(in the rows, 128 means zero)
These are runs of 6 systems, one row a step. Runs of the same system follow the same rule from any start.
veke, path 1 (11 x 22):
[[105 144 150 152 142 126 157  81  90  86 156 136 137 100 109 183 167 138
  129  93 116 170]
 [127 148 186 182 112 142 101 172 129 155 140 140  98  70 144 131 140 129
  101 143 140  74]
 [196  97 128  94 107 150  78 127 113 118 159 154 173 126 147 144 162 128
  188 135 105 128]
 [ 87  84 161  89 116 166 108 171 136 145 120 121  83 193 111 117 120 156
  113 137  86 132]
 [139 101  83 158 141 115  87 129 132 160  98 122 175 166  79 133 125 104
  132  64 160 159]
 [103 134 133 113  75 144 169 107 114  74  97 124 113 113 113 170  88 154
   83  74 132 122]
 [152 158 135 142 129  77  81 100  86 182 125  80  99  76 137 136 129 158
  115 143 164 118]
 [163 171 161  75  93 124 113 143 108  68 172 151 130 112 110  76 126 116
  155 117 117 137]
 [120 109 148 108 119 128 117 181 157 128 122  55 148 155 135 101 147 164
  128 195 153 127]
 [146 158  60 133 116 131 139 130 121 119 133 137 152 195 101 134 152  83
  101 140  90 178]
 [104 165 110 112 175 151 128 141 163 112  75 129 133 126 154 141  91 148
   62 107 144  95]]
tuki, path 2, 11 rows:
[[164 141 124 120 100 105 101 110 150 107 156  96 138 117 155 143 161 124
  130 225 126 116]
 [107 148 131  92 131 147  84 109 139  98 160 169  85 116 121 135 162  96
  144 167  68 121]
 [ 96  87  93 111 162 144  71 116 169 165  82 150 102 167 104 150 160  91
  153 131 107 117]
 [ 88  90  92 120 121 139 160  80 109 135  91 143 108 137 105 174 123 122
  143  61 113 145]
 [121 120 105 136 168 125 146 120 107 179  89 138 125 108 163 124  60 163
  105  67 148 107]
 [165 162 174 148 128  86 175 133 112 129 119 118 143  97 117  92 100 134
  137  80 195 127]
 [142 141 140 125  95 133 167 203 108 112 157  90 159  99 149  69 122 149
  141 158 155 111]
 [170 184 128 134 148 122 114 151 106 111 177 109 168 137 129 108 180 122
  130 181 125 171]
 [111 131 156 154 120 164 114 161 161 107 155 152 115 181 116 146 164  98
   93 181  82 140]
 [141  70 111 129 119 127  92  75 172 135 127 135 138 179 146 195 138 117
  130 168  95 137]
 [ 90 103 141  92 132 120 105  58 128 134 125 153  56 125 134 163  93 145
  126 114  89 126]]
zuva, path 3, 11 rows:
[[182 155  61 103 150 151 146 135  95 127 124 149 180 133 188 129  96 150
  103 108 107 129]
 [154 198 160 131 174  97 146 128 115 164 122 141  93 165 103  73 108 110
  108 113 137 163]
 [133  71 114 166  88  89 124 140 151 153 152 106 154 152 109  82  95  99
  158 141 159 133]
 [ 67 110 125 109 143 116 150  96 146  60 172  92 148 114 156 128  97 166
  118 175 124 144]
 [ 84 179 125 172 166 133 121 146 161 125 109 116 117 103 119 152 186 101
   92 173 142 107]
 [172 122 120  85 107 154 121 140 168  93 101 168 156 148 116 136 179  77
  181 132 119 106]
 [144 105 130  95 162 147 171  92 139 170  82 159  92 155 181 158  97 148
  124 126  99 109]
 [ 86 126  89 151 185 120 111 111  87 184 129 147 119 127  93 118 136 103
  150  71 119 165]
 [112  95 178 117 113 123 120 163 135 106 124 116 147 109  93  85 101 143
  167  62 180 119]
 [150 121 133 167 114 118 188 122  95 124 149  94 163  70 182 156 130 171
  125 151 158 112]
 [138 186 158 139 159 145 110 158 104 116 186 164 123 104 146 103 166 113
  123 165  93 135]]
Kul, path 4:
[[179 175 134 101 109 110 119 101  54 157 107 104  87  98 122 150 132 168
  120  99 132 135]
 [182 150 145 117 100  93  61 136  91 146 163 136 124 139  92  69  96 118
  138  87 132 154]
 [149 139 108  62  69 126 144 167  96  81 133  81 152 159  93  83 129 141
  138 128 131 160]
 [145 134  87 135  79 143  99 142 114 103 148 108 154 171 132 151  99 146
   50 140  99 151]
 [167 168  83 130 122 132 109 118 162  72 119 162 185 149 114 147 141  67
  110 118 125 135]
 [116 113  92 107  78 107 123  92 183 104  77 113 115 141 117 160 109  97
  111 149 146  95]
 [ 77 112  48 145 147  90 131  57 140 134 140 134 130 104 143 133  84 103
  130 121 128 135]
 [ 63 180 111 102 190 114 143 123 152 117  96 128 103 113 116  81  95 116
  110 106 149 119]
 [ 93 134 117 198 127 107 183 170 137 162 122 102 129 111 128  88 104 112
  104 133 175 106]
 [149 166 119 136 140 145 198 151 113 130 141 158 136  80 200 101  99 135
  117 151 126  86]
 [187 146 168 129 169 118 152 137 160 172 125 146 120 177 179 100 114 128
  124 189 126 121]]
sud, path 5, 11 rows:
[[106 122 161 120 117 172 174 143 145  51 128 153 161 111 125 159 185 122
  157 125 119 119]
 [124 102 142 114 100 137  98 111 174 143 108 131  79 125 158 178 140 131
  111 197 104  76]
 [147 126 127 123 144 128  52  91 126 154 131 202 102 127 104 136 116  86
  147  77  96 123]
 [ 98 108 162  75 114 109 113 141 112 135 102  94  84 143  79  95  91 162
  145  77 145 141]
 [138 105  70 163 113 107 133 117  80 164 103  70 165 115 119 156 128 153
  120  92 165 136]
 [145 184 133 141 150 163 159 166  86 102 142 135 159  87 171 123 110 173
   78 103 129 120]
 [195 173 189 160 120 115 165 154 140 156 130 121 115 145 138 113 161 118
  118 185 149 124]
 [161 103 105 111  99 138 136 120 131 112 182 161 155 193 144 108 115 100
  141 168  74 159]
 [ 72 137 129  85 193 121  73 121 163  99 137 102 131 156 107 112 152 132
  142 167 118 166]
 [ 58 113 108 164 106 133 146 118 149  97  99 131 116 125  68 169 167  86
  126  96 138 131]
 [139 106 137  96  95 143  97 114 153  79  98 136 146  88 155 171  95 151
  113 101 149  73]]
Sori, path 6:
[[148 142 112 142 152 109 130 152 107 210 106 137 107 105 155  74  73 130
  120 109 154  92]
 [140 149 138 169 147  99 214 134 104 144 128 106 152 115 129  94 123 129
  149 113 178 148]
 [133 135 139 160 165 135 182 159 127 144 177 125 150 139 188  92 126 142
  124 201 116 136]
 [139 128 168 151 179 115 129 108 140 134 167 131 150 136 127 139 203 113
  181 177 132 164]
 [ 96  71 171 107 129 151 103 131 154 111 175 167 124 172 123 115 134 112
  166 144  77 145]
 [ 94  44 127 134 124 146  55 113 131 138 129 122 144 116 112 178 149 144
  160  99 124 130]
 [ 76 109 169 138 113 164 124 135 116 111 117 163  91 105 106 162 114 144
  101  62 115 105]
 [161 116 155 149  83 146 106 172 135 148  86 119 130  91 132 152 122 148
  104  99 167  62]
 [178 166 159 116  70 138 190 138  66 107 127 121 119  90 140 137 126 158
  117 106 137 114]
 [202 186 141 116 112 114  95 169  82 149 158 103 130 126 143  85 115 154
  100 151 129 134]
 [165 167 143 113 130 105 138 128 103  83 153  92 178 167  91 102 148 136
  131 119 150 200]]
sud, path 7, 11 rows:
[[102  60 124 163 104  78 154  86 146 163 143 108 116 157 120 120  90 118
  143 141 144 143]
 [ 93  94 100 134 159 122  92 111 107  99 183 127 188  71 153 122 113 151
  163  99 134 136]
 [ 73 146 164 145 138 143 156 171 107 139 124 107  83  65 126 122 176 146
  139 147 143  94]
 [180  90 117 158  75 164 132 175 135 164 113 168 144 126 148 145 144  96
  141 129 122  74]
 [162 125 144  55 182 163 104 125 120 158 118 158 104 165 170 121 116 166
  146 132  84 132]
 [ 94 110 147 170 162 110 115 125 131 192 116 114  91 190  81 122 126 119
  109 118 131 170]
 [127  77 150 141 108 143 139 130 116  77 147 119 197 144 106 155 115 157
  135  63 147 170]
 [114 139 158 130 125 128 128 106 103 112 142  68 112  82 162 186 154 196
   97 177 130 124]
 [160 162 139 185  81 139  91 151 109 134 166 170 118 103 118 141 154  83
  102 130 108 106]
 [181 141 165  36  91 143 105 155 125  96 123 135 113 163 110  92 140 135
  163 128 111 129]
 [122 131  57 101 132 112 105 113 118 174  90  84 100 186 104 137 142 124
  110 159 110 160]]
veke, path 8:
[[139 141 137 114 115  99 137  97  95  86 198 139 146  65 163 100  83 144
  152 122 128 123]
 [114 137 206 122 158 123 128 146 123 122 169  88 115 126 129 112 175 158
  155 189 134 152]
 [143 124 113 178 112 154 115 187 148 119 165 157 177 161 116 112 162  71
  126 157 111 134]
 [103  98  99 107 154 186 119 137 156 105  96 133 162 155 162 188 143 155
   94 125  98 123]
 [149 130 127 143 145 127 106  89 137 197  73 164  71 159 119 169 124 106
  103 102 109 118]
 [127  99 119 104 115 104  93  93 141 119 127 162 126  88 128 105  53 116
  157  59 149  97]
 [ 96  95 172 104 106  91 145  96 106 117 133  72  99 107  99 130 147 161
  180 131 155 145]
 [100 152 109 173  91 116 127 183  81 131 173 111 122  95  85  78 149 105
  131 130 131 136]
 [154 153 128 112 139 178 146 187 101  90 124 108 191 111 152 135 168 167
  122 118 135 131]
 [198 145 149 133 113 149 146 151 120 173 112 133 105 189 157 155 132 139
   78 167  98 127]
 [163 119 108 107 158 116  61 102 153 135 145 158 159 164 155 111  51 129
  104 108 112 144]]
tuki, path 9 (11 x 22):
[[106  88 107 148  62 108 111 148 157 117 158 115 134  94 142  95  90 106
  135 170 143  83]
 [106 161 102  72 186 111 113  89 132  80 149 110 148  94 144 119 160 134
  169 163 123 144]
 [ 78 176 101 157 133 143 131 159 133 162 101 147  65 118 100 127 168  84
   97 146 103 103]
 [154  83  93 151 138 154 150 114 160 128  99 180 187 142 143 167 150  86
  168  93 127 115]
 [126 133 128  84 150 135 208 103 103 156 102 136  77 171 157 122  92 161
  118 130  96 146]
 [144 111 134 195 132  87 107 122 111 194 161 150 127 110 125  92  81 108
  136 103 148 129]
 [ 82 107 192 125 156 126 167 140 149  74 148  96 159 104 130 106 133 161
  165 133 168 140]
 [137 155 106 152 111 116 134 146  83 168 135  67 111  98 149 142 175 158
  107 195 136 119]
 [158 156 172 153 143 163 104 138 126 100 166 193 150 100 139 153 174 106
  134 115 103 120]
 [150 106 165  83 133 161 126 154 164 157  77 127  94 203 128 139 160 134
  136 165 109 124]
 [142  74 108 133  69 118 104  86  75 149 161 138 119 147 102 155 119 124
  150  93  92 163]]
Sori, path 10:
[[171 141 100 156 130  97 122  94 174 158  89 157 135 110 155 132  85  87
  113 118 165  77]
 [118 145 114  97 121  88 195  87 118 110 132 116 107  77 153  92  94 129
  166 143 151 104]
 [105 145  91 163 132  96 127 155 105 187 160  94  98 111 132  74 128 119
  130 187 133 128]
 [ 96 150 114 140 181 144 177 166 119 119 132 135 159 140  99  89 189  98
  171 124 133 159]
 [125  87 138 114 171 169 152 151 157 163 113 138 127 201 159 135 145 143
  137 168  93 140]
 [153  89 137 168 167 130 117  65 137 161 131 183 147 137 142 184 146 105
  161 102 109 142]
 [105  83 193 117 145 127  92 111 155 126 151 167 100 103 144 107  72 142
  154  93 126 102]
 [ 93  67 146 178  74 100 120 132 115 145 137  87 123  81 106 144 121 146
  141 108 169 106]
 [ 88 148 148 158 106 168 164 184  87  99 153 135 119  66 133 126 147 144
  106 116 118 103]
 [177 157 181 120 125 154 119 191 111 164  99 106 114 133 121 132 196 150
  123 150 142 110]
 [209 139 151 109  85 150 161 134  89 112 145 164 147 177 116 138 142 125
  139 104  94 166]]
zuva, path 11 (11 x 22):
[[101 161 145 124 125 125  70 122 108 119 145 114  89  74 145 147  97 170
   62 135 118 105]
 [155 181 106 108  74 111  77 147  98 128 114  89 108 109  83 124 176 114
  117 142 142 120]
 [171 129 108  71  58 153 132 166 127 109 112 130 116 159 143 110  83 139
   97 138  98  99]
 [145 168  67 113 161 108 124 102 103 162 117  97 122 171 145 129  97 151
   68 140 112 165]
 [105 164 107 141 109 103 125 149 139 117 133 130 119 169  64  73  95  78
   99  95 142 155]
 [141 105 100 122 107  87 129 111 183 102 114  91 177 128 145 109  71 124
  122 143 178 111]
 [ 86 180  82 132 148 101 186  86 141  94 143 129 113  94 154 120 125 104
  110 175 122 124]
 [111 156 101 115 179 128  90 161 186 145 106 144 125 122 130  81 153  77
  147 171 139  89]
 [126 102 104  67 135 132 192 122 150 122  79 117 129 164 132 117 156 120
  191 149 131 128]
 [ 79 102  91 151 195 167 181 138 139 155 110 162 140 141 170 131 114 127
  121 107 107 122]
 [121 143 145 143 208 122 130 120 132 125 123 138 168 125 100 109 157 117
  173  72 163 169]]
Kul, path 12 (11 x 22):
[[175 122 206  91 137 139 132 142  97 125 158 132 128 101 173 114 131 187
  164 140 123 121]
 [163 126 193 121 142 125  92 139 105 153 170 104 120 166 123 124 168 159
  144 173 107 174]
 [119  98 158 105  98 172  83 171 115  98 165 139 130 143  96 134 185 127
  162 130  85 145]
 [144  88 113 104 117 171  79 138 113 133  98 107 148 149 119 197 181 162
  133 115 110 133]
 [149 140 130 140 108 125  80  82  97 135 109 151 105 122  86 195 167 114
  115  76 114 143]
 [144 116 125  90  99 102  61  96 117 116 100 120 130 101  79 127 119 118
  167  54 163 124]
 [118 145  92  98  90  80 114 102  71 124 132  63 110 111  88 116 110 158
  119 104 149 162]
 [126 181  90 117 114 115  78 155  87 112 156 121 135 111 101  79  82 127
   85  94 126 142]
 [169 182  76 117  93 123 142 184 127 108 102 103 164 151 110  87 125 103
  101 133 153 128]
 [166 135  71 136  55 123 156 130 139 115 129 140 132 156 150 135  87  98
   76 159 106 106]
 [162 133  73 104 145 113 140  85 175 102 127 168 165 171 157 122  81  89
  123 134 114 138]]

Which system made each run below?
path 13 (2 x 22):
[[126 168  74  87 135 165 117 156 111 136  81 139 109 177  91 128 151 113
   97 102  95 144]
 [166 125 108 112 120 129 139 138 139 147  77 137 151 186 107 111  73 122
  106  61 156 133]]
  zuva
path 14:
[[ 79 181  96 105 140 121 142 135 113  91 124 136 114  85 119  86  77 128
   96  81 138 115]
 [157 164 102 162 143 100 148 165 138 163 109  89 159 132 140  78  91 126
   92 144 185 118]]
  Kul
path 15 (2 x 22):
[[146  98 174 149 102 106 155  67 156  96 117 112 143 110 133 199 142 137
  143 134 163 124]
 [109 135 122 152 132 148 105  98 120 120 159 189 106  64 163 164 138 103
  127 129  87  90]]
  zuva
path 16, 2 rows:
[[112 158 125  85 124 145 144 191  99 139 108  72 101  98 145  91 149 172
  125 167 139  99]
 [207 169  96 108 138 124 153 157  96 155 129 130 158 179 133  86 146 112
  143 142 120 162]]
  veke
path 17:
[[ 93 133 180 156 174 123  95 155  99 158 151 115 116  66 121 101 142 158
  148 104 160 121]
 [120 104 196 174  88 152 182 191 131 118 139 113 136 155 101 122 159 133
  127 129 146 134]]
  Sori
path 18 (2 x 22):
[[110  95  78 159 113 124 100 160 131 103 143  93 211  93 120 119 113 133
  126  98 172 120]
 [ 73 171 158 117 150 151 179 131 119  95 110  97  89 116 141 161 142 175
   80 156 123 133]]
  Sori
path 19:
[[ 90 142 162  81 134 139 134 121 170  56 126 163 115 150 124 111  75 130
   96 107 112 122]
 [129 112 118 163 145  75 107  89 166 166  96  78 131 123 120 153 155 120
  143 166 181 125]]
  veke
path 20:
[[113 128 108 140  61 126 154 118  59 122 155 131  97  84  91 141 153 114
  149 103 106 139]
 [126 154 130  98 155 161  74 210  98 162 124 123 122 120 124  69 126 154
  114 105 127 114]]
  Sori
path 21, 2 rows:
[[136 117 148 188 131 136 120 122 134 101 170 178 180  99 151 137  78 119
  102  72 137 123]
 [145 146 170  91 148 106 155 124 174 122  86  79 117 150 151 114 114 161
  122 182 168 116]]
  tuki
path 22 (2 x 22):
[[102 112 114 150 155 139 140 138 169 138 173 147 128 162 179 110 101 120
  101 205  85 129]
 [ 94 117 125 138 189 171 169 148 186 117 110 168 149 165 147 133 166  95
  143 153 108 121]]
  Kul
path 23, 2 rows:
[[153 124 108 107  71  96 101 116 104 154 162  97  93 152 139 101  82 140
  107 182  95 143]
 [101 169  75 139 155 107  91 121  99  99 152 117 174 101  83 104 153 105
  142  88 144 167]]
  Sori
path 24, 2 rows:
[[155 174 144 114 172 166 181 157 114 110 151 176 160 164 152 100 125 124
  112 119  94 161]
 [167 122 176 174 174  97 121 116 160 193 124 133 135 185 120 118 128 107
  132 141 153 157]]
  zuva
path 25, 2 rows:
[[110 117  88 128 100 114 133 137  89 154 144  77 119 178  82 119 168 126
  139 161 106 187]
 [104 125 103 106 108 188  96 165 111  99 134 172 134 138 117 136 104 126
   89  69  81 118]]
  Kul
path 26:
[[163 164 181  83 135 143 130  89 123  76 142 179 107 132 126 158 161 117
  149 115  94 143]
 [161  84 136  92  83 107  31 127 141 151 136 118 117 158 114 103  87 136
  135 134 121 124]]
  Sori
path 27 (2 x 22):
[[120 100 182 164  97 104 167  83 148  83 142 111 150 152  99 166 126 125
  127 109 154 167]
 [114 103 124 119  88 106  89  86 117  78 182  98 139  78 151 162 110 159
  123 164 122 125]]
  sud
path 28 (2 x 22):
[[104 102 130 140 142  86 131  96 111 139 168  58 136 118 156 131 115 181
  126 178 144 162]
 [ 62 151 145 171 114 147 126 169 132  80 168 124 120 107  93 123 169 106
   99 161 118 133]]
  zuva
path 29 (2 x 22):
[[167 158 196 120  75  88 111 101 121 111 115  86  99 119  95 149 122 154
  106 122 170 135]
 [150 154  98 130  45 124 116 161 110  71 177 122 159 115 126 101  95 113
   92 142 121 121]]
  Sori
path 30, 2 rows:
[[196  95 169 139 139 121 112 127 112 176 148 160 156 159 121 101 120 118
  186  82 135 155]
 [ 86  88 134 105 136 135 149 145  80 144 161  79 112 158 130 110 119 194
  132 148 100 176]]
  sud
path 31 (2 x 22):
[[139 114 111 154  84 143 202 160 137 109 155 145 157 189 127 110 121  92
  118 158 100 150]
 [141  99 128 109 129 170 147 121 183  82 123 162 171 162 180 163 100 137
   97 140 103 111]]
  Kul
